In the rows, zero is written as 128.
Each named move below is a turn or a mirror, shown by a few rows before and after it. Which moves, in which order, take the first row of each later pair to the second? The first pair is answered.
z402:
[113 135 145 131 143 145 146 150]  ->  [157 111 136 119 145 113 120 123]
[133 129 134 117 144 120 119 135]  ->  [123 134 137 120 143 127 124 141]
[142 119 155 123 104  86 108 148]  ->  [110 138 161 131 102 110 128 169]
[ 82 138 138 120  58 104  69 140]  ->  [ 88 134 136 118  58  99  64 136]
z97:
[128 137 176 123 140 136 109 137]  ->  [145 129 171 121 147 129 106 127]
[136 111 151  95  72  91 102 148]  ->  [180  92 127 104 105  85 113 107]
[ 94 136 153 114  91  86  85 102]  ->  [128 120 143 115 108  76  84  82]
z413:
[172 109 148 106 169 136 170 161]  ->  [173 107 147 107 170 137 170 157]
[103 138 132 119  94 108  97 135]  ->  [124 129 105 130 114 107 102  89]
[148  96 121 127 145 107 122 113]  ->  [126 105 146 116 125 109 118 159]
z16:
[133 131 131 143 168 171 173 136]  ->  [ 78 147 117 137 107 153 113  90]
[208 117 136 116 170  87 152 158]  ->  [117 167 101 165 174 155 194 108]
[153 126 122 123 137 124 152 143]  ->  [115 144 109 135 126 139 152 120]
z316:
[153 125  96 146 141 141 142 101]  ->  [174 113 129 124 136 125 135 156]
[150 126 133 116 124 116 135 155]  ->  [134 132 104 131 119 119 125  99]
[ 93 148 124 147 111 138 122  83]  ->  [115 140 168 129 123 141 148 172]
Now pairs of rows:
Between the rows of a pair lie two moves.
[136 130 130  86 102 138 127 157]  ->  [155 120 113  87 104 124 112 118] | z316 z16
[ 87 152 122 139 118 146 133 129]  ->  [152 123 145 116 137 119 134 168] | z16 z16
[133 130 101 157 185 137 171 133]  ->  [107 138 142 131 145 125 147 201] | z16 z316
[156 122 146 107 110 105 116 149]  ->  [151 133 131 134 150 144 168 139] | z16 z413
[142 115 121 143 161 134 127 107]  ->  [149 110 146 126 150 125 120 151] | z316 z413
[122 146 133 141 127 158 148 139]  ->  [131 135 127 125 100 123  99 114] | z16 z402
[127 132 103 147 154 149 145 102]  ->  [136 125 147 117 134 132 133 177] | z316 z402
[143 123 134 131 125  99 130 138]  ->  [144 125 125 141 139 112 147 128] | z16 z402
[143 119 142 123 145 137 160 168]  ->  [152 117 125 134 159 142 168 139] | z413 z402
[137 140 127 147 169 176 185 128]  ->  [ 99 149 168 112 101 147 131 187] | z316 z402
[106 164 174 114 133 130 135 167]  ->  [102 159 135 121 115 109  94  83] | z316 z413
[182 111 138  82 130  95 136 187]  ->  [141 141 124 116 160 153 197 186] | z97 z402
[186 120 118 120 144 123 156 124]  ->  [147 143 122 131 143 154 183 144] | z402 z413
[155 103 131 123 156 187 186 149]  ->  [143  92 131  86  75 116  74 110] | z97 z316
[158 123  88 133 118  94 127  84]  ->  [112 154 106 152 133 148 185 138] | z16 z402
[129 116 132 115  96  93  91 120]  ->  [ 99 132 117 131  95 111  99  98] | z316 z16
[109 124 136 118  83 121  89  99]  ->  [134 113 118 128 108 121 100  69] | z97 z97
[171  91 142 116 132  97 120 117]  ->  [105 130 124 155 145 158 167 101] | z316 z97
[127 123 138 114  94 100 110 114]  ->  [132 124 156 110 104 109 132 155] | z402 z16
[116 116 131 113 107 117  78 133]  ->  [137 110 103 132 139 127  98  88] | z16 z316
[135 122 142 117 120 116 112 142]  ->  [146 120 125 134 148 132 140 119] | z413 z16
[ 96 148 122 145 104 147 117  98]  ->  [151 128 113 151 148 147 146  90] | z316 z413
[132 135 162 116 110 127 132 204]  ->  [147 136  94 163 163 155 165  90] | z16 z413
[ 78 153 135 131 116 157 134 121]  ->  [132 125 165  99 116 122 120 171] | z97 z16
[129 115 123 108 121 116 134 108]  ->  [130 118 134 110 134 128 155 134] | z97 z316
[153 128 109 166 190 146 193  81]  ->  [209  91 159 106 148  73 125 147] | z316 z413
[110 148 138 134 139 161 182 188]  ->  [145 117 106 108  91  82  77  94] | z16 z402
[184 116 103 134 152  98 128  72]  ->  [132 137  98 135 112  99 100  54] | z97 z16
[150 117 116  88 142 114  89 150]  ->  [137 131 113 110 173 153 140 163] | z16 z413
[166 112  76 144 151 125 115  31]  ->  [ 39 172 110 151  98 177 128  99] | z97 z97
[181 102 134 114 151 106 131 134]  ->  [136 126 158 115 136 132 147 186] | z413 z402
[147 117 127 117 130 123 122 123]  ->  [148 118 131 118 135 127 128 133] | z316 z316
[131 119 124 117  99 118 111 112]  ->  [118 128 112 133 110 136 132  96] | z402 z413
[102 134 141 124 131 150 136 173]  ->  [110 123 109 124 112 119  89  98] | z316 z413
[126 119 118 123 151 164 162 150]  ->  [165  95 105 112 147 128 127 116] | z402 z316
[122 132  96 156 175 127 139  60]  ->  [ 81 144 171 111 113 111 111 186] | z413 z16
[133 130 143 147  86 149 119 129]  ->  [138 131 135 157 103 162 139 122] | z402 z316
[140 140 121 156 124  65  80  87]  ->  [ 76 173 120 177 119 108 109  98] | z316 z16
[134 118 103 109 108 109  91 108]  ->  [102 142 121 125 130 159 150 163] | z316 z97
[ 95 161 122 122 107 129 124 105]  ->  [155 131 128 105 121  96 109 107] | z16 z413
[144 112 100 137 142 113 118  97]  ->  [121 121 140 116 114 111 112 169] | z402 z316
[147 124 121 127 150 125 142 131]  ->  [137 124 134 113 126 111 120 149] | z316 z413
[151 107 167 119 121  99  63 171]  ->  [159 119 122 172 198 160 148 116] | z97 z16
[104 153 120 152 149 164 163 133]  ->  [101 141 118 127  94 113  86 103] | z16 z402
[ 94 116 113 114  90 127 104 106]  ->  [106 110 110 113  96 120 101  97] | z413 z97
[147 104  89 149 126 129 133 117]  ->  [146 103  89 145 120 122 124 115] | z16 z16
[106 148 124 116 124 141 139 124]  ->  [152 126 121 110 141 123 135 115] | z402 z16
[187 103 109 142 165 122 120  91]  ->  [140 121  95 149 136 126  96  59] | z16 z16
[ 73 149 137 120 106 138 119 158]  ->  [120 130 151 113 137 135 144 191] | z16 z16
[141 116  96 145 157 137 144  63]  ->  [101 132  96 146 131 141 129  58] | z16 z97
[182 102 142 104 129 129 170 175]  ->  [ 97 145 100 144 117 176 182 103] | z97 z16
[128 143 129 119 156 166 122 147]  ->  [131 135 134 103 130 138  86 143] | z16 z16
[137 122  96 133 128 114 112  79]  ->  [150 113 112 117 116  96  95  99] | z97 z16
[ 94 117 104 122 101 113  65  85]  ->  [ 51 140 122 128  96 145  90 128] | z316 z16
[118 117 143 140  79 133  96  81]  ->  [103 133 159 157 111 179 159 131] | z413 z316
[114 121 110 103 131 122 101  99]  ->  [149 107 118 104 161 127 129 120] | z316 z402
[118 103 113 104 102  80  69  84]  ->  [169  97 110 135 194 132 173 112] | z16 z97
[146 143 168 101 113 102 101 199]  ->  [ 99 178 128 155 156 175 172 149] | z413 z402
[170 102 136 135 145 119 141 146]  ->  [164 108 133 143 151 130 152 145] | z413 z97
[125 118 144  69 120 100  86 156]  ->  [ 57 156 114 108 127 152 121 114] | z316 z97
[106 146 156 132 120 149 106 153]  ->  [156 125 154 130 153 143 124 156] | z413 z316
[133 112 130 113 107 110  92 141]  ->  [147 111 100 137 145 129 122  96] | z97 z97
[174 109 120 100 109  91  62 130]  ->  [113 140  82 136 108 130  77  66] | z316 z16
[115 117 157  94  76  94  79 180]  ->  [139 117 165 112 135 136 153 221] | z402 z16
[116 131 115 151 151 138 150 127]  ->  [147 111 118 131 138 100 112 117] | z97 z402
[102 116 146 126  91 116  80 145]  ->  [102 128 140 156 147 168 156 160] | z16 z16
[140 128 135 119 125 132 152 145]  ->  [143 123 117 121 119 120 133 103] | z402 z316
[129 118 123 155 145 150 168 189]  ->  [ 88 133  81 173 120 148 136 103] | z16 z413
[169 111 165 108 133 113 139 196]  ->  [ 59 159 130 133  77 137 106 124] | z16 z16
[137 109 162 105 112 105 104 179]  ->  [ 88 142 134 149 144 169 164 150] | z413 z402
[146 119 103 154 140 153 161 135]  ->  [ 95 137 109 144  89 143 121 133] | z16 z413
[132 138  85 146  84 111  96  59]  ->  [139 145 151 137 120 153 176 208] | z316 z97
[ 92 129 137  97 101 138 108 142]  ->  [119 114 137  89 102 121  96 140] | z316 z16
[ 93 135 122 145 148 122 128  90]  ->  [ 83 136 145 127 119 106 104 124] | z97 z97
[127 114  94 107 112 144 105  62]  ->  [ 73 144 117 116 105 182 138 117] | z316 z16
[192  95 130 126 167 109 145 103]  ->  [ 56 154 131 139  95 143 119 102] | z402 z16
[112 155 119 120 103 145 131 129]  ->  [130 144 130 107  98 128 119 147] | z16 z402
[131 123 134 141 143 120 113 148]  ->  [125 127 122 151 149 130 121 128] | z413 z16
[ 67 155 147 123  78 123 104 142]  ->  [ 85 144 158 112  77 109  97 159] | z97 z402
[ 84 145 115 124 108 128  77  97]  ->  [ 72 152 141 118 105 139  92 149] | z316 z16
[141 128 128 139 100 142  96 114]  ->  [126 136 135 141  95 152 102 130] | z413 z402
[169 113 153 130 150 115 155 193]  ->  [168 105 104 136 125  81  94  82] | z97 z316
[164 113 153  90  84 102  78 163]  ->  [ 67 167 137 134  90 177 132 154] | z316 z413
[198 102 146 129 164  98 118 166]  ->  [ 73 157 105 158 103 129  85  84] | z16 z16
[104 143 159 106 129 136 138 201]  ->  [175 103 140  91 137  84  97 149] | z316 z16
[176  95 124 121 129  94 103 101]  ->  [146 119 151 134 155 147 169 174] | z413 z16
[113 136 118 122 134 128 150 109]  ->  [117 136 128 119 138 130 159 131] | z16 z316
[107 126 166 132  83 140 121 175]  ->  [101 125 136 138  68 126  89 111] | z316 z97
[159 122 135 125 135 103 102 124]  ->  [115 147 150 133 132 138 133 163] | z316 z413
[ 77 127 132 136  71 122  85 108]  ->  [189  80 154 121 138 106 127 161] | z97 z16
[ 82 139 145  85 145 158 136 181]  ->  [155  97 132  64 148 101  91 139] | z402 z413
[111 141 179 108 135 141 160 204]  ->  [175 100 137  91 121  70  83 101] | z16 z402
[132 141 145 106 142 107 139 161]  ->  [112 154 124 127 155 132 161 129] | z97 z16
[114 152  97 130 155 128 147  92]  ->  [165 124 116 104 155  92 127 120] | z16 z16
[144 121 114 116 138 148 137 116]  ->  [139 123 131 107 129 147 137 147] | z16 z316
[134  99  69 109 163 150 107 117]  ->  [121 105  66 114 159 158 110 114] | z97 z402
[132 133 133 168 119 126 138 191]  ->  [124 132 134 158  96 109 111 184] | z16 z97
[151 113 150 137 148 143 134 106]  ->  [108 129 147 139 120 147 117  96] | z402 z16
[ 86 170 123 132 108 102 147 121]  ->  [ 89 167 120 130 104  94 138 114] | z413 z97
[174 105 100 126 109  71  84  67]  ->  [ 76 165  92 176 130 165 168  84] | z97 z402
[ 72 157 126 127 126 158 143 113]  ->  [ 88 143 147  97  93 119  98 133] | z16 z402
[124 136 132 134 155 156 158 157]  ->  [110 142 107 146 151 158 149 109] | z316 z316
[157 108 131  96 120  80 101 161]  ->  [ 98 147 122 136 149 153 174 170] | z97 z402
[151 118 155 106 114 104 116 189]  ->  [134 136 111 156 166 160 180 130] | z97 z16
[108 132 107 132 113 128 130  65]  ->  [104 131 112 125 100 120 117  69] | z97 z402
[ 87 135 144 100 104 115 119 143]  ->  [ 90 141 116 130 142 146 160 104] | z402 z316
[109 134 127 115  98 117 106  98]  ->  [109 140 154 113 114 139 143 160] | z316 z97
[137 111 106 126 131 125 118  89]  ->  [133 118 132 127 149 149 158 152] | z316 z97
[126 126 136 125 130 129 125 156]  ->  [107 134 119 134 121 132 115 120] | z316 z402
[116 134 147 126 117 131 140 141]  ->  [116 136 130 136 128 139 147 114] | z413 z97
[142  96 198 100  81 104  76 175]  ->  [ 41 152 163 151  80 175 119 126] | z316 z413
[136 126 104 134 114  94 115  92]  ->  [143 123 144 117 114  97 130 171] | z16 z413
[ 92  98 134 104 143 134 119 153]  ->  [122  86 127 106 165 132 129 141] | z413 z316
[106 128 117 145 122 139 146 111]  ->  [131 111 121 127 108 108 116 108] | z97 z402
[ 87 144 122 140 116 131 135 152]  ->  [128 122 138 121 119 105 121 173] | z316 z16
[175  86 109  89 118  78 136 130]  ->  [123 113  70 122 118 112 147  63] | z316 z16
[132 144 156 124 139 123 126 193]  ->  [115 158 134 148 160 152 157 168] | z316 z316
[148 128  93 143 170 149 151  97]  ->  [ 81 154 138 119 108 147 122 171] | z413 z16
[ 89 154 116 138  90 132 102 109]  ->  [110 147 152 123 100 134 123 182] | z16 z402
[ 74 142 120 146  92 139 130 115]  ->  [ 96 136 106 160 125 150 157  96] | z16 z316
[151 116 144 110 122 104 109 132]  ->  [144 125 119 137 154 135 146 102] | z97 z16
[139 111 138 149 141 103  67  84]  ->  [110 136 160 169 176 163 145 151] | z16 z402
[185 108 118 134 150 117 135 136]  ->  [165 113 140 118 123 108 118 172] | z16 z316
[100 129 159 134  79  89 105 147]  ->  [ 98 141 152 164 132 139 179 159] | z16 z16
[162 101  88 125 175 115 123  84]  ->  [139 111  81 127 158 114 107  67] | z16 z16
[110 148  99 133 113 135 111  74]  ->  [ 87 163 138 127 112 158 141 155] | z16 z402
[159 100 151 134 165 152 161 226]  ->  [ 90 137 101 180 170 200 182 142] | z402 z16
[124 133 107 189 141 152 160 121]  ->  [138 127 136 173 139 146 165 176] | z316 z16
[166 113 104 150 154 124 133  56]  ->  [ 86 154 119 167 141 173 166  96] | z16 z402
[104 124 132 127 126 128 136 172]  ->  [151 102 123 125 147 110 134 155] | z413 z316
[194  85 116 108 139  96 113 168]  ->  [163 109  78 154 178 151 168 117] | z402 z413
[203 127  91 128 176 136 140 105]  ->  [127 166 118 139 160 185 176 168] | z402 z413
[126 123 146 122 129 129 145 172]  ->  [132 118 103 139 134 122 127  85] | z402 z316
[105 162 146 125 127 165 154 174]  ->  [133 140 108 116 102 111  81  79] | z316 z413
[ 84 152 118 140 113 138 109 102]  ->  [103 139 128 122  99 113  84 110] | z97 z402
[141 124 132 138 152 127 146 142]  ->  [108 139 119 149 137 135 138 115] | z402 z16
[147  95 119  94 107  73  67 122]  ->  [ 83 143  88 157 161 169 170 102] | z16 z16
[143 131 106 146 129 139 160  97]  ->  [117 138 106 140  99 129 132  89] | z16 z97
[194  93  96 133 149 126 124  83]  ->  [204  85 110 120 142 114 114 102] | z316 z316
[123 124 133 116 122 124 116 132]  ->  [129 126 127 127 144 137 139 127] | z413 z316
[113 133 139 113 119 128 125 154]  ->  [135 123 138 110 128 119 125 154] | z16 z97
[ 98 171 133 148 102 138 146 107]  ->  [146 144 165 114  97 102 127 158] | z97 z16
[ 90 144 145 114  98 136 119 201]  ->  [ 76 145  97 130  84 122  83 102] | z16 z316
[106 136 146 129 141 150 138 162]  ->  [ 94 135 136 122 109 126  94 131] | z316 z402
[125 133 141 116  89  96 104 126]  ->  [173 119 131 132 147 114 155 126] | z97 z16
[150 124 108 143 147 113 132 111]  ->  [108 141 110 141 115 113 111 110] | z413 z316
[118 121 126 134 123 138 130  70]  ->  [126 113 165 103  98 114 108 132] | z16 z413
[170  95 151  90 133 105 113 211]  ->  [129 130  98 154 189 181 193 143] | z16 z413
[200 112 156  83 144 110 131 198]  ->  [ 92 170 151 115 129 175 167 208] | z16 z97
[156 116 147 117 133 115 128 187]  ->  [124 139 107 158 161 160 168 128] | z16 z413
[113 138  99 113  92 142 111 134]  ->  [132 131 116 106 104 142 126 172] | z16 z402
[146  99 149 116 102  93  67 121]  ->  [184  94 147 139 172 134 146 143] | z413 z16
[130 160 147 124  83 134 113 163]  ->  [180 144 135 137 138 145 155 153] | z413 z316
[ 55 152 142 133  81 156 133 154]  ->  [137 102 138 100  73  83  71 124] | z402 z413
[137 135 135 149 145 162 160 156]  ->  [175 115 137 135 148 136 144 154] | z316 z16
[ 90 139 156 100  88 101  54 142]  ->  [201  96 128 115 178  98 105 105] | z413 z16
[ 88 136 123 143  88 136 102  95]  ->  [170  95 139 120 111  97  95 118] | z16 z413
[112  88  99 149 138 135 116  82]  ->  [118  78 132 119 107 106  83 133] | z413 z402
[103 145 118 149  83 127 110 139]  ->  [121 137 131 137  83 116 106 161] | z316 z16
[ 76 123 115 128 101 138  92 117]  ->  [ 87 117 109 127 104 129  86 104] | z413 z97
[ 99 140 114 152 160 122 172  77]  ->  [107 129 113 134 131  86 124  59] | z316 z316
[136 129 111 165 175 138 173 109]  ->  [118 136 157 140 146 132 164 189] | z16 z316
[167 104 114 123 148 113 130 103]  ->  [102 139 112 145 142 157 158 110] | z16 z97
[153 120 143 110 126 132 131 175]  ->  [119 141 112 142 142 168 159 130] | z97 z16
[107 125 124 140 153 155 164 130]  ->  [ 99 118 136 112  99 112  98 130] | z97 z316
[148 141 111 142 139 126 130  81]  ->  [162 139 138 136 154 136 158 140] | z16 z316
[150 133 133 120 148 131 128 125]  ->  [136 140 123 127 144 137 127 106] | z16 z402
[174 110 117 118 144 107 110 124]  ->  [114 146 114 147 153 161 157 135] | z16 z97
[135 126  96 156 161 149 152  92]  ->  [141 116  94 143 136 119 110  71] | z316 z316
[103 160 154 122  98 146 101 187]  ->  [ 96 163 101 148 103 147  87  86] | z316 z413
[171 107 124 105 135  95 107 130]  ->  [101 137 124 109  94 108  89 124] | z402 z316
[103 140 126 152 124 145 167 138]  ->  [112 126 124 131  85 101 107 115] | z16 z402
[ 79 146 148 138  94 132 115 147]  ->  [108 140 121 166 150 159 165 113] | z402 z316
[112 137 103 139 132 133 125  76]  ->  [150 121 151 115 148 127 148 170] | z316 z97
[147 125 128 128 162 124 154 133]  ->  [ 87 150 129 129 122 131 131 126] | z16 z97
[144 135 146 111 136 102  98 162]  ->  [ 92 163 114 142 134 135 111 109] | z316 z97
[109 148 101 171 142 160 170  86]  ->  [116 146 149 150 139 160 184 178] | z316 z16
[117 121 103 136 182 124 164  71]  ->  [103 119 171  87 124  90 120 180] | z97 z316
[ 96 100 149  86 113 191 149 162]  ->  [147  80 124  99 156 189 169 121] | z402 z16
[149 120 124 105 106  95  89 102]  ->  [164 123 106 134 160 134 150  89] | z316 z402
[125 131 150 103 132 138 138 162]  ->  [116 131 118 110 116 124 106  93] | z316 z97
[115 129 145  92 150 147 166 168]  ->  [144 111 102 101 156 122 138  76] | z402 z316
[122 124 127 137 139 133 138 104]  ->  [144 113 138 127 143 122 136 124] | z316 z413
[ 90 156 170 115  82 130 121 183]  ->  [ 85 156 115 135  79 120  93  74] | z16 z316
[110 136 113 139 127 118 104 155]  ->  [128 126 103 139 133 108  97 134] | z402 z413
[120 123 150  91  95 100  88 170]  ->  [162 113 148 108 157 128 152 187] | z16 z97
[139 175  58 154 161 127 139 111]  ->  [107 181  97 120  97  99  84 164] | z16 z413
[114 143 122 144 136 148 153 110]  ->  [110 141 149 120 104 124 120 149] | z97 z97
[ 85 127 122 103 108 105  58 148]  ->  [142 106 144  98 156 111 101 199] | z402 z16
[134 134 138 129 123 159 151 160]  ->  [163 119 108 134 131 140 132  97] | z402 z316
[ 66 144 151 104 111 112  98 118]  ->  [154 102 142  97 152  82 100  99] | z413 z16
[176 102 160 117 161 132 168 196]  ->  [195  85 110 118 141  88 104  81] | z413 z316
[145 122 143 123 113 113  97 157]  ->  [163 118 113 147 152 132 127 111] | z97 z97
[132 113 150 102  88  90  73 141]  ->  [184 104 122 140 178 134 161 117] | z97 z16
[110 128 120 138 128 124 113 122]  ->  [111 129 129 139 138 135 130 141] | z97 z316
[160 140 125 135 118  99 133 126]  ->  [135 153 137 138 111 116 146 153] | z316 z413
[145 131 148  99 125 113 129 165]  ->  [166 125 116 119 156 121 147 110] | z413 z316
[117 141 111 132 116 148 145 147]  ->  [150 126 102 133 135 140 147 129] | z402 z316
[129 124 139 102 169 128 134 152]  ->  [135 122 135 102 173 126 133 145] | z97 z402
[136 129 115 145 159 139 139  63]  ->  [157 109 158  99 118  92  87 123] | z413 z402
[162 116 123 121 145 126 144 133]  ->  [119 131 111 122 108 122 111 100] | z16 z16
[ 98 138 140 134 105 142 138 166]  ->  [155 106 130 118 106  97 104 135] | z402 z413
[138 125 122 110 119  92 106 151]  ->  [147 125  93 132 147 109 128 106] | z413 z97
[115 121 157 101 122 137 141 195]  ->  [128 119  92 141 161 154 161  83] | z16 z413
[102 127 149 122  98 126 112 140]  ->  [110 130 122 148 134 151 146 100] | z97 z316
